In the data rows, the value 128 means zero.
Each row has a hidden score. How much does it go up from the first row of each pair to the second? 10 means little or no change, 20 a big rise and 0 a big fall. The score is a weighted sum of the row's numbers plus the product of two more (or one squared), each taken from its middle value.
[158. 115. 163. 121. 131. 103. 116. 100.  94. 162. 142. 170. 114. 117. 164. 103.]
[114. 130. 115. 135. 109. 131. 134. 128. 143. 132. 115. 124. 118. 127. 120. 129.]: 9
[ 88. 193.  72.  96. 124. 170. 159. 184. 197.  74. 102.  72. 115. 166.  62. 169.]
[117. 139. 126. 127. 124. 128. 129. 121. 144. 128. 109. 129. 109. 128. 123. 130.]: 13
[151.  95. 146. 124. 145. 118. 105. 104. 110. 153. 126. 170. 126. 134. 160. 118.]
[113. 140. 128. 124. 112. 130. 144. 133. 145. 121. 124. 118. 124. 128. 117. 128.]: 7
[139. 121. 124. 121. 145. 125. 119. 129. 128. 137. 127. 149. 124. 144. 138. 130.]
[139. 131. 126. 115. 130. 121. 123. 123. 128. 148. 132. 140. 112. 130. 132. 122.]: 10
[137. 176. 124.  76. 155. 161. 128. 195. 129.  85. 170. 108. 126. 141.  95. 136.]
[106. 141. 111. 149. 167. 109. 123.  94. 143. 111.  76. 109. 111. 143. 121. 166.]: 12
[143. 103. 146. 123. 126. 102. 119.  88. 117. 160. 125. 163. 111. 126. 156. 116.]
[109. 142. 109. 129. 131. 128. 130. 118. 150. 129.  93. 130. 111. 144. 119. 132.]: 11
[138. 136. 123. 108. 140. 136. 126. 147. 131. 121. 136. 136. 125. 146. 115. 128.]
[127.  85. 150. 170.  95. 121. 149. 111. 105. 143. 144. 123. 172.  91. 149. 104.]: 14
[133. 130. 136. 124. 127. 119. 119. 124. 124. 135. 119. 151. 112. 126. 137. 126.]
[107. 152. 115. 120. 118. 135. 145. 135. 156. 124. 111. 115. 114. 144. 107. 132.]: 9
[150. 108. 162. 126. 136. 101. 109.  90. 100. 166. 132. 165. 112. 118. 168. 103.]
[139. 107. 142. 132. 127. 103. 121.  95. 117. 149. 117. 163. 113. 119. 150. 121.]: 8
[115. 132. 123. 139. 114. 134. 141. 123. 142. 120. 112. 120. 127. 123. 132. 132.]
[140. 102. 149. 133. 120.  92. 117.  79. 107. 174. 114. 176. 111. 124. 167. 108.]: 11
[134. 118. 101. 111. 165. 150. 116. 159. 143. 114. 130. 129. 145. 148. 109. 135.]
[100. 149.  93. 149. 168. 118. 117. 109. 154.  90.  67.  91. 113. 141.  90. 177.]: 11
[148. 155. 139.  93. 149. 137. 119. 162. 119. 115. 162. 127. 119. 136. 117. 136.]
[127. 140.  98. 113. 150. 148. 125. 154. 153. 109. 123. 122. 132. 155. 107. 138.]: 13
[177. 146. 157.  87. 161. 128. 100. 161.  85. 118. 181. 148. 121. 125. 135. 113.]
[119.  95. 155. 170.  81. 141. 150. 127. 108. 119. 156. 100. 185.  91. 140. 111.]: 10
[133. 178. 118.  95. 145. 155. 120. 177. 145.  96. 150. 107. 123. 143.  93. 142.]
[175. 139. 157.  91. 166. 130. 101. 159.  82. 121. 186. 146. 124. 121. 131. 111.]: 10
[ 98. 160.  82. 149. 177. 120. 120. 115. 161.  76.  64.  78. 113. 154.  75. 185.]
[125. 127. 131. 133. 126. 105. 132. 104. 132. 151. 107. 152. 108. 132. 148. 128.]: 1
[117. 147. 119. 102. 135. 138. 131. 151. 148. 118. 132. 119. 112. 142. 108. 135.]
[135. 146. 133. 104. 140. 136. 126. 147. 128. 123. 141. 132. 116. 134. 125. 134.]: 11
[129.  82. 149. 173.  81. 129. 149. 112. 102. 134. 151. 111. 175.  90. 151. 109.]
[104. 160.  94. 121. 138. 143. 135. 145. 170. 102.  95. 104. 113. 150.  87. 147.]: 7
[113. 128. 119. 147.  91. 146. 148. 142. 139. 115. 138. 100. 160. 106. 111. 131.]
[119. 132. 120. 135. 127. 119. 131. 116. 144. 130. 109. 132. 110. 126. 131. 138.]: 6
[109. 148. 107. 131. 133. 122. 135. 122. 153. 125.  98. 122. 107. 142. 112. 141.]
[100. 167.  90. 109. 121. 151. 148. 154. 172. 105. 111. 105. 115. 150.  94. 147.]: 10
[106. 107. 140. 172.  81. 149. 163. 131. 115. 112. 150.  98. 182.  92. 128. 117.]
[117. 144. 112. 123. 120. 143. 148. 147. 149. 124. 126. 113. 124. 129. 112. 135.]: 9
[128. 153. 120. 109. 132. 139. 135. 142. 148. 123. 121. 125. 110. 137. 117. 132.]
[124. 147. 125. 109. 137. 139. 134. 144. 140. 120. 137. 129. 115. 133. 117. 131.]: 10
[120. 143. 120. 126. 125. 128. 138. 121. 145. 128. 111. 129. 111. 134. 125. 134.]
[139. 157. 126.  90. 151. 133. 127. 159. 128. 111. 147. 126. 119. 142. 111. 136.]: 9
[151. 115. 119. 117. 164. 140. 103. 147. 126. 129. 135. 146. 142. 142. 131. 138.]
[ 95. 175.  85. 115. 102. 174. 155. 171. 189.  86. 115.  75. 127. 146.  74. 153.]: 10
[117. 157. 103. 117. 134. 141. 129. 157. 162. 113. 120. 118. 119. 161.  97. 143.]
[112. 142. 104. 153. 159. 114. 115. 102. 149. 107.  78. 102. 112. 144. 106. 162.]: 18
[159. 115. 161. 112. 137. 106. 113. 108.  94. 158. 145. 167. 115. 122. 166. 104.]
[138. 130. 137. 110. 133. 125. 120. 122. 117. 143. 141. 144. 112. 124. 133. 116.]: 11
[130. 132. 107. 115. 138. 145. 129. 146. 146. 123. 128. 131. 129. 149. 117. 137.]
[151. 106. 129. 117. 162. 120. 105. 121. 116. 142. 136. 167. 138. 138. 138. 124.]: 12
[121. 129. 118. 120. 130. 118. 134. 128. 147. 129. 118. 129. 111. 142. 124. 133.]
[107. 148. 120. 122. 125. 134. 145. 142. 155. 123. 113. 123. 108. 137. 112. 131.]: 12
[152.  92. 138. 124. 158. 109. 104. 108. 107. 161. 124. 168. 132. 133. 161. 117.]
[165. 108. 171. 121. 134.  86. 103.  99.  81. 170. 142. 183. 108. 120. 179. 107.]: 8
[116.  87. 154. 171.  88. 122. 143. 108.  99. 148. 148. 123. 168.  91. 149. 104.]
[119. 136. 130. 130. 111. 142. 144. 136. 134. 126. 135. 111. 127. 130. 127. 131.]: 8
[121.  84. 147. 179.  77. 140. 149. 121. 102. 119. 157. 100. 190.  79. 142. 106.]
[120. 145. 113. 113. 119. 130. 141. 131. 153. 129. 110. 121. 108. 154. 115. 135.]: 8
[ 97. 153. 106. 123. 114. 151. 141. 154. 165. 106. 122.  96. 130. 136.  93. 145.]
[147.  90. 160. 150. 138.  71. 103.  49.  93. 182.  94. 177. 100. 118. 186. 111.]: 18
[122. 130. 126. 135. 112. 122. 140. 119. 139. 137. 121. 126. 123. 124. 132. 128.]
[126. 101. 148. 149. 100. 117. 131. 102. 116. 149. 129. 137. 135. 102. 148. 111.]: 11
[124.  94. 146. 170.  85. 140. 155. 130. 112. 119. 153.  97. 179.  91. 134. 109.]
[135. 123. 119. 122. 140. 131. 118. 126. 132. 137. 123. 146. 125. 139. 133. 129.]: 7
[140. 146. 136. 107. 131. 116. 122. 138. 119. 130. 140. 138. 113. 127. 132. 121.]
[128. 142.  97. 102. 165. 161. 116. 163. 150.  98. 131. 119. 145. 157.  96. 146.]: 10
[145.  93. 144. 134. 142. 116. 108.  99. 111. 154. 132. 169. 124. 135. 158. 134.]
[115. 134. 117. 136. 142. 112. 124. 111. 143. 134.  90. 129. 106. 140. 124. 140.]: 7
[141. 114. 121. 130. 139. 119. 113. 120. 120. 145. 121. 157. 126. 130. 147. 123.]
[126. 135. 120. 114. 133. 130. 125. 135. 141. 132. 119. 135. 117. 136. 110. 143.]: 6
[125.  67. 164. 186.  77. 140. 145. 114.  85. 135. 166. 106. 202.  67. 156.  99.]
[130.  75. 155. 170.  91. 119. 140.  96.  96. 148. 145. 131. 161.  91. 167. 100.]: 9
[111. 146. 117. 122. 122. 123. 131. 117. 149. 135. 102. 127. 106. 143. 122. 139.]
[132. 166. 117.  96. 147. 144. 121. 171. 134. 104. 135. 126. 115. 143. 101. 145.]: 12
[130. 129. 135. 135. 110. 135. 129. 135. 129. 130. 135. 121. 136. 116. 129. 114.]
[127.  68. 157. 181.  89. 129. 142. 105.  86. 141. 153. 115. 184.  69. 164. 101.]: 10
[125. 130. 134. 122. 124. 117. 131. 115. 133. 144. 116. 142. 114. 135. 138. 120.]
[130. 122. 128. 144. 132.  98. 123.  90. 123. 148.  98. 145. 108. 128. 146. 125.]: 12
[118.  96. 138. 167.  91. 148. 153. 134. 114. 119. 155.  95. 184.  93. 127. 113.]
[127.  82. 154. 175.  80. 132. 146. 111.  99. 139. 148. 109. 180.  85. 153. 101.]: 12
[ 97. 165.  90. 119. 139. 136. 136. 137. 165.  95.  93.  98. 110. 153.  95. 155.]
[153. 150. 152.  96. 150. 134. 114. 152. 109. 117. 157. 131. 118. 129. 133. 131.]: 10
[146. 102. 142. 123. 146. 111. 118. 110. 113. 158. 127. 166. 124. 127. 149. 116.]
[127. 141. 107. 115. 138. 140. 123. 149. 142. 113. 135. 130. 127. 149. 112. 139.]: 8
[113. 136. 122. 132. 106. 137. 146. 135. 144. 127. 120. 113. 126. 127. 118. 132.]
[138. 139. 140. 100. 135. 126. 121. 143. 119. 123. 144. 136. 118. 134. 125. 125.]: 9
[116. 111. 121. 160. 157.  83. 110.  74. 120. 136.  78. 134. 109. 123. 138. 149.]
[128.  72. 162. 182.  84. 128. 145. 109.  93. 146. 153. 113. 181.  82. 165.  98.]: 12
[119. 110. 128. 146. 100. 131. 141. 118. 124. 137. 134. 116. 140. 119. 134. 121.]
[166. 138. 151.  87. 157. 130. 104. 164.  88. 127. 178. 144. 126. 122. 139. 125.]: 9
[148. 153. 141.  85. 154. 144. 118. 165. 113. 105. 165. 124. 123. 134. 115. 139.]
[114. 152. 110. 118. 129. 145. 137. 149. 160. 117. 118. 121. 118. 150. 109. 136.]: 12
[105. 102. 129. 172.  76. 165. 158. 148. 119.  99. 156.  75. 192.  86. 115. 114.]
[113. 120. 114. 162. 163.  87.  97.  75. 125. 122.  72. 129. 108. 132. 133. 155.]: 11
[106.  91. 141. 183.  70. 168. 164. 155. 114. 108. 163.  68. 207.  81. 124. 107.]
[153. 134. 151.  97. 152. 121. 116. 137.  97. 134. 157. 148. 116. 132. 145. 120.]: 4
[105. 171. 101.  99. 125. 158. 146. 169. 162.  97. 130. 102. 117. 145.  89. 137.]
[116. 120. 125. 140. 107. 125. 137. 123. 134. 132. 121. 125. 130. 118. 129. 126.]: 6
[136. 122. 126. 120. 133. 128. 122. 119. 132. 141. 117. 148. 120. 134. 134. 129.]
[112. 138. 120. 145. 139. 109. 120.  98. 137. 126.  87. 131. 106. 136. 134. 144.]: 11
[110. 151.  97. 134. 154. 121. 124. 117. 153. 104.  81. 105. 118. 147.  97. 164.]
[124.  70. 167. 178.  80. 122. 142. 102.  88. 143. 154. 124. 178.  77. 166. 103.]: 9
[102. 143. 102. 143. 169. 107. 115. 101. 148. 107.  78. 107. 107. 139. 104. 159.]
[151. 150. 137.  90. 148. 135. 118. 161. 118. 123. 156. 138. 117. 139. 115. 134.]: 7
[149. 153. 142.  98. 145. 131. 112. 151. 110. 120. 163. 134. 116. 133. 120. 130.]
[140. 117. 113. 116. 157. 137. 112. 133. 133. 130. 130. 144. 137. 153. 129. 134.]: 13
[138. 130. 135. 109. 136. 117. 124. 128. 115. 142. 143. 149. 114. 131. 139. 118.]
[105. 107. 128. 169.  78. 161. 158. 146. 120. 105. 160.  75. 193.  96. 124. 117.]: 14
[133.  67. 159. 177.  90. 115. 141.  99.  84. 159. 145. 137. 170.  83. 173.  95.]
[173. 125. 164.  92. 150. 116. 101. 136.  81. 139. 171. 160. 121. 119. 148. 111.]: 6
[115. 147. 115. 115. 129. 135. 128. 141. 148. 117. 119. 131. 110. 145. 112. 131.]
[162. 135. 157. 100. 149. 119. 110. 142.  93. 141. 163. 156. 117. 129. 141. 116.]: 10
[133. 120. 124. 124. 132. 117. 120. 116. 138. 140. 126. 140. 118. 130. 131. 124.]
[109. 154. 112. 114. 118. 140. 141. 134. 156. 128. 111. 122. 108. 142. 112. 140.]: 8
[133. 131. 119. 111. 140. 129. 120. 137. 144. 126. 123. 138. 124. 145. 121. 137.]
[131. 122. 121. 120. 141. 130. 121. 132. 133. 131. 123. 142. 120. 139. 136. 130.]: 10
[122. 133. 128. 123. 122. 121. 129. 107. 137. 143. 113. 142. 111. 132. 138. 129.]
[100. 161.  99. 121. 150. 131. 132. 131. 168. 109.  92.  95. 113. 153.  86. 160.]: 11
[133.  61. 175. 191.  80. 120. 142.  88.  78. 156. 157. 124. 187.  66. 173.  96.]
[139. 157. 131.  97. 153. 131. 121. 166. 126. 100. 153. 126. 121. 136. 117. 130.]: 8
[144. 160. 129.  93. 158. 151. 125. 174. 123. 101. 157. 118. 123. 146. 106. 139.]
[129. 139. 119. 111. 132. 138. 123. 135. 141. 121. 116. 132. 119. 146. 117. 139.]: 11
[108. 108. 129. 172.  82. 155. 165. 147. 121. 114. 153.  82. 188.  92. 125. 123.]
[148. 154. 136.  84. 157. 147. 116. 177. 116. 109. 169. 124. 126. 135. 118. 134.]: 8
[121. 115. 131. 158. 162.  87. 113.  73. 120. 139.  87. 136. 109. 126. 145. 142.]
[102.  97. 134. 172.  83. 154. 167. 147. 121. 111. 153.  81. 192.  92. 121. 112.]: 8
[175. 132. 152.  92. 155. 124. 110. 150.  86. 123. 180. 150. 120. 125. 143. 121.]
[148.  56. 176. 177.  85. 101. 138.  72.  71. 168. 151. 146. 164.  75. 184.  83.]: 18
[183. 107. 185. 112. 151. 100.  91. 113.  69. 160. 174. 178. 118. 107. 176. 100.]
[119. 115. 138. 154.  99. 151. 140. 136. 125. 121. 145.  98. 162. 103. 127. 118.]: 12
[129.  76. 156. 175.  83. 114. 141.  95.  89. 152. 140. 137. 165.  86. 159.  98.]
[ 97. 118. 121. 166.  75. 172. 176. 156. 134.  85. 162.  59. 197.  96. 108. 125.]: 9
[118.  96. 137. 174.  79. 156. 153. 130. 112. 114. 154.  90. 189.  81. 141. 101.]
[117. 130. 129. 136. 139. 108. 120.  96. 136. 140.  95. 133. 106. 129. 138. 134.]: 3
[119. 112. 133. 150.  92. 131. 146. 124. 123. 137. 142. 110. 156. 103. 133. 114.]
[145. 168. 127.  90. 147. 152. 124. 171. 126. 107. 158. 119. 120. 137. 111. 137.]: 10
[ 97. 129. 113. 155.  83. 179. 168. 168. 146.  92. 156.  57. 190. 104.  87. 128.]
[183.  92. 183. 122. 141.  91. 100.  95.  58. 176. 162. 191. 115. 105. 187.  95.]: 7
[138.  41. 187. 205.  65. 117. 139.  84.  56. 167. 164. 129. 196.  53. 185.  73.]
[ 93. 167.  83. 128. 146. 152. 141. 149. 179.  86.  90.  80. 115. 157.  78. 157.]: 4
[116. 141. 116. 118. 132. 137. 123. 138. 144. 125. 114. 132. 116. 142. 114. 132.]
[102. 148.  97. 145. 156. 120. 126. 108. 157. 109.  79. 103. 112. 146. 106. 160.]: 12
[118. 109. 135. 151.  96. 141. 140. 128. 126. 124. 141.  99. 161.  97. 127. 118.]
[132. 128. 116. 115. 135. 133. 125. 134. 141. 131. 121. 135. 121. 140. 122. 132.]: 7
[134. 148. 126. 101. 129. 133. 134. 143. 131. 134. 139. 131. 113. 137. 119. 123.]
[111. 146. 117. 128. 133. 121. 123. 117. 151. 109.  98. 114. 108. 143. 107. 144.]: 11
[128. 102. 151. 157.  99. 104. 129.  88. 111. 157. 121. 152. 138. 108. 156. 103.]
[103. 146. 107. 141. 152. 111. 116. 111. 150. 105.  90. 110. 112. 143. 102. 156.]: 8
[ 90. 171.  90. 128. 154. 142. 135. 145. 175.  85.  97.  90. 112. 155.  85. 155.]
[ 91. 175.  85. 119. 140. 151. 146. 157. 180.  90.  95.  91. 114. 162.  82. 158.]: 9
[106. 107. 133. 165.  83. 146. 155. 138. 123. 111. 150.  89. 181.  98. 121. 119.]
[104. 163.  95. 118. 122. 147. 150. 149. 174. 104. 104. 100. 109. 147.  86. 153.]: 7
[116. 156. 105. 114. 126. 143. 140. 144. 158. 117. 114. 117. 120. 149. 107. 138.]
[129.  73. 166. 180.  88. 117. 143.  93.  86. 148. 149. 132. 173.  76. 171.  98.]: 13
[144. 100. 144. 133. 125.  95. 114.  76. 109. 159. 115. 179. 117. 117. 181. 109.]
[139. 127. 121. 116. 144. 134. 116. 135. 140. 121. 115. 136. 125. 139. 119. 136.]: 10
[109. 103. 142. 158.  86. 135. 148. 127. 112. 127. 146. 104. 169.  98. 128. 114.]
[108. 148. 108. 116. 121. 137. 135. 133. 153. 123. 104. 115. 110. 141. 119. 134.]: 9
[167. 114. 156. 107. 146. 108. 114. 121.  91. 140. 156. 164. 120. 119. 157. 110.]
[157. 144. 134. 101. 142. 138. 114. 157. 113. 123. 164. 130. 118. 126. 115. 126.]: 12
[145. 154. 138.  99. 147. 135. 116. 157. 117. 128. 147. 136. 116. 137. 122. 133.]
[154. 114. 115. 111. 160. 140. 108. 133. 126. 120. 132. 154. 144. 149. 126. 135.]: 13
[125.  93. 153. 167.  92. 136. 152. 116. 104. 132. 147. 115. 167.  95. 151. 106.]
[129. 111. 144. 131. 123.  94. 125.  89. 117. 166. 109. 162. 108. 121. 158. 115.]: 6
[152. 133. 148. 109. 144. 120. 110. 134. 106. 140. 152. 144. 113. 122. 138. 115.]
[121. 142. 112. 116. 130. 138. 130. 139. 153. 123. 118. 123. 121. 151. 115. 133.]: 8
[138. 127. 112. 119. 162. 138. 109. 147. 135. 118. 130. 137. 138. 149. 119. 141.]
[115. 130. 111. 150. 159. 102. 117.  87. 134. 129.  80. 121. 111. 133. 121. 151.]: 13
[116.  88. 144. 172.  79. 145. 150. 120. 106. 126. 157.  95. 187.  87. 142. 113.]
[146. 133. 141. 102. 140. 114. 118. 134. 110. 132. 150. 151. 111. 128. 133. 121.]: 6
[120. 126. 113. 149. 151.  97. 112.  88. 135. 121.  83. 123. 109. 132. 129. 146.]
[161.  96. 168. 124. 128.  97. 110.  86.  85. 172. 136. 182. 108. 110. 178. 107.]: 6
[120. 136. 126. 118. 121. 119. 122. 110. 140. 136. 104. 137. 111. 140. 131. 138.]
[108. 151. 105. 127. 123. 133. 135. 136. 157. 135. 106. 123. 112. 143. 116. 132.]: 12
[130. 150. 129. 103. 135. 134. 128. 152. 134. 122. 133. 132. 111. 137. 118. 133.]
[123. 114. 130. 142. 135.  95. 116.  87. 130. 148.  96. 141. 107. 131. 147. 139.]: 13
[147. 139. 135.  99. 147. 123. 113. 147. 109. 126. 158. 143. 117. 129. 127. 127.]
[128. 144. 121. 108. 136. 126. 123. 131. 134. 129. 124. 142. 109. 135. 124. 133.]: 11
[113. 127. 123. 139. 106. 136. 143. 135. 143. 132. 125. 117. 135. 125. 118. 121.]
[142. 130. 101. 111. 159. 137. 114. 150. 144. 117. 132. 134. 136. 149. 107. 139.]: 10
[165. 128. 156. 106. 143. 107. 105. 121.  83. 147. 161. 166. 118. 117. 156. 100.]
[128. 114. 136. 141. 103. 125. 142. 103. 124. 143. 120. 132. 130. 118. 147. 118.]: 8
[133. 127. 104. 120. 149. 143. 115. 143. 137. 125. 122. 140. 137. 148. 126. 134.]
[128. 128. 123. 119. 131. 123. 119. 120. 137. 137. 117. 141. 115. 138. 137. 135.]: 7
[107. 149. 113. 125. 114. 132. 134. 134. 159. 120. 114. 113. 113. 147. 113. 138.]
[154. 139. 141.  99. 151. 117. 110. 146. 100. 128. 162. 149. 119. 129. 138. 124.]: 11
[128. 146. 130. 115. 131. 134. 130. 140. 136. 127. 122. 128. 111. 137. 118. 134.]
[105. 105. 139. 170.  93. 163. 155. 143. 119. 112. 159.  79. 193.  92. 126. 122.]: 13
[152. 116. 157. 111. 134. 110. 115. 113.  98. 146. 144. 160. 114. 118. 156. 103.]
[115. 140. 112. 136. 138. 118. 125. 104. 141. 125.  95. 121. 108. 144. 118. 141.]: 12
[145. 127. 142. 110. 135. 119. 128. 130. 111. 142. 137. 158. 116. 127. 148. 115.]
[118.  90. 140. 172.  76. 139. 152. 121. 114. 129. 149. 108. 173.  94. 139. 114.]: 12
[127. 138. 115. 106. 147. 140. 127. 157. 144. 114. 129. 125. 125. 144. 105. 133.]
[132. 129. 136. 125. 123. 127. 127. 123. 127. 145. 130. 132. 121. 124. 136. 115.]: 12
[144. 144. 137. 104. 143. 133. 122. 148. 119. 119. 149. 131. 117. 134. 119. 126.]
[100. 159.  97. 108. 128. 140. 139. 139. 171. 107. 108.  96. 111. 149.  98. 147.]: 9
[128. 129. 132. 124. 124. 120. 133. 108. 136. 146. 110. 145. 108. 134. 136. 117.]
[137.  81. 151. 175.  81. 107. 129.  93.  93. 158. 142. 142. 158.  85. 177.  96.]: 13
[127. 130. 118. 125. 132. 121. 124. 118. 137. 147. 115. 144. 118. 136. 142. 124.]
[ 88. 172.  81. 123. 135. 140. 144. 142. 173.  88.  92.  90. 109. 153.  88. 165.]: 6
[109. 116. 129. 162.  90. 151. 151. 143. 126. 113. 149.  83. 177. 107. 123. 121.]
[109. 127. 125. 151.  95. 152. 146. 148. 137. 108. 135.  91. 156. 115. 111. 125.]: 9
[116.  90. 147. 175.  93. 146. 148. 124. 104. 122. 164.  99. 191.  76. 141. 103.]
[114. 168. 110. 100. 130. 146. 134. 166. 154. 100. 129. 111. 111. 147.  94. 147.]: 1
[142. 115. 127. 116. 145. 128. 115. 137. 127. 132. 124. 149. 132. 139. 127. 129.]
[164. 120. 156. 104. 151. 122. 106. 132.  95. 140. 156. 157. 113. 124. 155. 107.]: 10
[110. 144. 113. 123. 122. 124. 144. 139. 155. 119. 107. 122. 109. 148. 115. 140.]
[103. 134. 109. 153.  91. 168. 163. 161. 147.  90. 142.  72. 176. 111. 100. 138.]: 14
[109. 102. 130. 159.  90. 142. 146. 125. 124. 131. 138. 107. 161. 101. 131. 121.]
[121. 138. 118. 121. 122. 127. 133. 128. 148. 141. 109. 135. 109. 132. 122. 132.]: 10
[119. 168.  83. 100. 161. 166. 128. 194. 170.  88. 125.  97. 136. 168.  74. 157.]
[ 89. 166.  96. 142. 165. 124. 125. 129. 164.  86.  72.  88. 109. 154.  78. 175.]: 11
[125. 134. 114. 109. 135. 136. 128. 146. 142. 123. 125. 128. 119. 143. 112. 136.]
[153. 121. 143. 115. 135. 109. 109. 121. 105. 146. 140. 161. 111. 124. 149. 117.]: 11
[107. 157.  97. 130. 148. 127. 125. 126. 161. 102.  93. 109. 111. 150.  98. 157.]
[120. 156.  89. 107. 150. 162. 127. 174. 167.  99. 126. 109. 124. 160.  84. 156.]: 9
[108. 152. 111. 118. 117. 142. 141. 141. 159. 112. 107. 109. 110. 147. 106. 136.]
[122. 120. 125. 156. 152.  83. 110.  77. 123. 130.  82. 136. 109. 130. 144. 140.]: 16
[139. 122. 131. 125. 128. 111. 122. 106. 125. 151. 117. 155. 115. 133. 143. 116.]
[131. 114. 138. 139. 111. 108. 122.  99. 121. 152. 115. 146. 113. 120. 144. 112.]: 10
[111.  93. 136. 176.  81. 151. 160. 137. 112. 116. 154.  90. 191.  96. 130. 108.]
[116. 110. 131. 154. 106. 143. 145. 127. 116. 118. 142. 105. 154.  97. 138. 118.]: 9
[135. 129. 117. 122. 131. 125. 125. 132. 139. 131. 121. 137. 126. 143. 133. 136.]
[111. 160. 104. 110. 121. 141. 138. 158. 169. 109. 107. 106. 114. 157.  94. 142.]: 9
[103. 131. 120. 147.  93. 157. 149. 140. 139. 109. 133.  91. 158. 113. 108. 135.]
[131. 123. 132. 135. 133. 105. 124.  94. 131. 149. 101. 147. 105. 135. 135. 126.]: 12
[107. 161.  92. 143. 161. 122. 130. 122. 163. 105.  81.  87. 109. 156.  95. 167.]
[123. 119. 123. 136. 126. 112. 121. 101. 130. 139.  96. 139. 105. 133. 135. 134.]: 5
[168. 137. 151.  96. 161. 124. 105. 153.  92. 123. 174. 147. 117. 123. 135. 117.]
[129. 144. 101. 103. 150. 146. 121. 155. 150. 111. 128. 128. 141. 155. 105. 140.]: 9
[129. 122. 139. 133. 117. 104. 133.  86. 127. 155. 110. 154. 111. 123. 152. 119.]
[131. 110. 148. 132. 107. 100. 127.  92. 124. 154. 113. 151. 112. 121. 157. 117.]: 10
[126. 162. 123. 103. 136. 155. 133. 159. 141. 116. 139. 112. 114. 135. 107. 132.]
[155. 128. 147. 106. 142. 109. 118. 119. 104. 148. 149. 158. 113. 126. 148. 120.]: 6
[117. 161.  88. 102. 164. 172. 127. 192. 167.  78. 133. 107. 140. 167.  80. 155.]
[115. 114. 133. 137. 106. 119. 134. 108. 129. 142. 119. 131. 125. 124. 141. 120.]: 10
[126.  85. 142. 172.  84. 134. 149. 117. 108. 127. 147. 113. 171.  89. 149. 114.]
[133. 139.  95. 111. 157. 154. 115. 151. 150. 110. 127. 123. 133. 158. 108. 144.]: 9
[151. 139. 138.  97. 147. 121. 111. 153. 104. 122. 159. 145. 116. 132. 127. 116.]
[119. 100. 138. 162.  87. 145. 152. 127. 112. 126. 155. 101. 178.  94. 141. 114.]: 11
[117. 127. 132. 136. 107. 130. 135. 121. 131. 138. 127. 127. 131. 123. 136. 123.]
[158. 129. 151. 103. 149. 119. 114. 129.  99. 145. 156. 152. 113. 125. 149. 116.]: 10
[101. 126. 116. 144.  97. 158. 153. 146. 139. 116. 132.  92. 165. 122. 113. 131.]
[177.  90. 186. 121. 143.  79.  93.  82.  62. 179. 152. 194. 113. 100. 194.  92.]: 10
[107. 145. 116. 133. 105. 145. 144. 137. 153. 119. 119. 101. 132. 123. 109. 133.]
[123. 158. 105. 119. 133. 148. 129. 157. 156. 110. 113. 114. 123. 161.  99. 144.]: 10
[108. 140. 106. 134. 154. 116. 120. 115. 150. 112.  91. 109. 112. 142. 114. 158.]
[120.  69. 159. 196.  69. 138. 148. 112.  89. 129. 168. 102. 202.  65. 153.  90.]: 16
[108.  98. 141. 182.  79. 157. 149. 142. 112. 115. 158.  86. 194.  94. 127. 114.]
[150. 102. 135. 124. 144. 107. 106. 111. 114. 150. 124. 161. 124. 131. 149. 115.]: 8
[153.  92. 128. 126. 160. 120. 107. 112. 114. 146. 128. 158. 139. 139. 150. 122.]
[140. 101. 152. 145. 104. 107. 125.  97. 109. 153. 134. 148. 127. 112. 167. 109.]: 7
